Turns, then the turns between two rows, first turn first; the first pair answered:
Z_522:
[ 23 -18   5 -15  10  19  12 -14   7] -> [  2 -12  -5 -11   6  21  -1 -15  18]
[ 16   3  -9 -13  26   9 -20 -16  26] -> [ 26   3 -15 -12  24   1 -30 -12  20]
[-39  13  -7  34 -20  13 -28  14  30] -> [  4  14  -9  49 -13 -15 -28  32  -7]
[ 32   4   0 -13   1   9 -30 -29 -19] -> [ 38   1   3 -21   1  15 -16 -30 -16]
Z_184:
[ 15 -12 -10  -7   9  -7  21 -12   3] -> [ -3 -10 -10  -6   7  -4  13 -14  21]
[ -9  17   4  59 -47 -27 -37 -16 -18] -> [ 17  10   4  58 -56 -16 -18   2 -40]
[-17  -4 -17 -21  35 -19  -3  -7  49] -> [-36   0 -24  -3   0  -3 -11  37  40]
[-33 -16   2  29 -19   7  22   2  -1] -> [ -9 -24   4  19 -14   6  36   2 -12]
Z_110:
[-87   0  21  31 -20  -5 -26 -30  18] -> [-65 -14  21  -4 -38  59 -12 -46   1]
[-37   8  11 -11   8   9 -16 -57  36] -> [-27  -2  25 -16   2  22  12 -63  18]
[-11  16  24  41  -6 -26 -17  -9   7] -> [ -7  13   2   2 -25  34 -39 -14  15]
[ 38 -21 -20 -32  24  -1 -11  23  -3] -> [ 43 -23  -4 -18  27 -22  16  16 -19]
Z_159:
[-17   7   3  22  -8  -2  -7  18 -25] -> [-21   5  -5   5  21 -11 -15  -2  16]
[ 40   7  -2  -2 -14   2 -37 -22 -34] -> [ 18   7   0   5  -4 -15 -44 -46 -20]
[ 2 -8 13  2 12 26 23 -9 17] -> [  2 -10  12   8   5  23  24  -4   9]
[  3 -16  22  11  -2   1   0  -7   1] -> [ 12 -17  15  -3  11   4  -4  -4   9]
Then:
Each pair is 2 to 3 turns apart.
[ 23 -12 -50 -20  40 -21   9  16   7] -> [ 35   1 -40   4   4 -10  -9  21 -45] : Z_159 then Z_110 then Z_184
[-14  34  10  58 -37 -26  -9  34   6] -> [ 35  15  27  42 -11 -45  38   3 -19] : Z_522 then Z_184
[-18 -14 -15 -36 -16  47  -9  16  19] -> [  7 -31   9 -17   4   0  57  23  -3] : Z_110 then Z_159 then Z_159
[ 45  -1  -1   4   4  27   3 -21 -11] -> [ -4  25 -11  49   1 -14 -14  12   4] : Z_110 then Z_184 then Z_184
[-20 -17 -16 -18  47  -3   2 -22  62] -> [ 30 -14  -7  25  33 -51  31  22  -6] : Z_159 then Z_110 then Z_184
[-40  23 -11  28 -14 -11 -33  -3   1] -> [ 25 -16  -1 -25   0  34  34  -8 -24] : Z_159 then Z_110
[  0   7  19  24 -34  22  13  23 -48] -> [ 27   3 -13 -28  -7  45 -39 -14 -21] : Z_184 then Z_110 then Z_110
[-50  19 -18   1 -19   9 -23  -8  15] -> [ -7  11 -13  13  12 -56 -12 -20   5] : Z_522 then Z_522 then Z_159
[ -2  -3  31  55  -1 -65  35   8  17] -> [ 87 -11  -8   8  -2 -18   9  41 -15] : Z_110 then Z_522 then Z_522
[  9   5  21   5   4 -28  25 -17 -21] -> [ 29   4  10 -13   8  -9  23  -2 -31] : Z_159 then Z_159
[ 24  11 -19  -8 -28  32 -45  29 -19] -> [  7  16  -9  29 -11 -38 -40  35 -17] : Z_110 then Z_110
[-35  16   6  -6  -9 -13 -41 -39  34] -> [  6  11  12  28 -28 -35   6  36 -37] : Z_184 then Z_184 then Z_110
[-40 -24  21 -23 -25  73  13  21  -5] -> [-59 -28  29 -10  36  -5  20 -28  52] : Z_522 then Z_110 then Z_159
[-48  11  -6 -19  -7  21  -3  10  15] -> [-17  -5   9 -26  -2  25  45  14  -9] : Z_110 then Z_159 then Z_159
[ 22  -6  -6   1   8  -4  22  29 -38] -> [-28  13  10  29 -13 -11 -17  -9 -27] : Z_110 then Z_110 then Z_159
[ -9   8   4 -23 -16  53 -25  28   8] -> [-27 -10  25 -21  20  24  33  -3  31] : Z_110 then Z_522 then Z_159
[ -1  -8  14  20   9 -34  39 -16   2] -> [ 20 -13   4 -31  -4  34  29 -11   2] : Z_110 then Z_110
[ -6  18   5   8  -9 -11 -39 -24  12] -> [-14  19 -15  -3  -6  -5 -43  -1  20] : Z_184 then Z_159
[-39   4 -35 -48  -5  47 -49   2   1] -> [-27 -31  20 -30  31  -8  45 -53 -10] : Z_110 then Z_159
[ 14 -12   2 -27   2  43  38 -10  -2] -> [ 25  19 -39   3  13  -3 -41  25  17] : Z_110 then Z_110 then Z_522
[-40  -8  20 -16   6  24  -5 -52  19] -> [ 42   4  11  28   9 -41 -24  -5 -36] : Z_522 then Z_522 then Z_522
[ 47  -5 -19 -21  36 -41 -11   6  29] -> [ 30   2 -20  -2  31 -60  -9  21  25] : Z_184 then Z_522
[-59   2  26   8 -32  26   6  -8   4] -> [-21   3  -4 -12 -34  53  -8  38  -8] : Z_159 then Z_159 then Z_522
[-50 -17  25   6  13 -22  27 -29  29] -> [-30 -27  24 -21   3  27  42 -39  15] : Z_110 then Z_110
[-16  30  33  25 -47   4 -17 -40  -8] -> [  9   1  24 -27  -1  19  29 -63  18] : Z_184 then Z_159 then Z_110
[ 13  -9 -11 -44   5  27  -5 -10  22] -> [-48  -2   5 -10  -9   8  14  -6  30] : Z_110 then Z_522 then Z_184
[ 10   6 -21 -15   8 -13 -37 -14  28] -> [  6  -6   1 -36   1  29   0 -34   9] : Z_110 then Z_522
[-52   3  -4  -7 -32  42 -10   3  22] -> [ 68 -15  -2 -15   2  -1   3 -21 -31] : Z_522 then Z_184 then Z_184
[ 17   1 -19   7  -7  12  26  44 -27] -> [ 28   4 -35  -1  31 -34  -6   2   9] : Z_184 then Z_110
[-21   1   4  26 -10  -6  45  46 -10] -> [  9   2 -22  -2 -12  25   8  64 -16] : Z_110 then Z_522 then Z_110
[ -8  -4  30   4  -5 -11  53  15 -47] -> [ -1  19 -12  10  -3 -24  -8  59 -34] : Z_110 then Z_184
[-52  27  18  21 -32 -21   4  19  20] -> [ 50  -3   5 -24 -11  -3  40  29 -17] : Z_159 then Z_159 then Z_184
[-23  13  26   3 -21  57 -26 -14   3] -> [ 43   9  33  21 -14  17  -2   7 -43] : Z_522 then Z_522 then Z_522
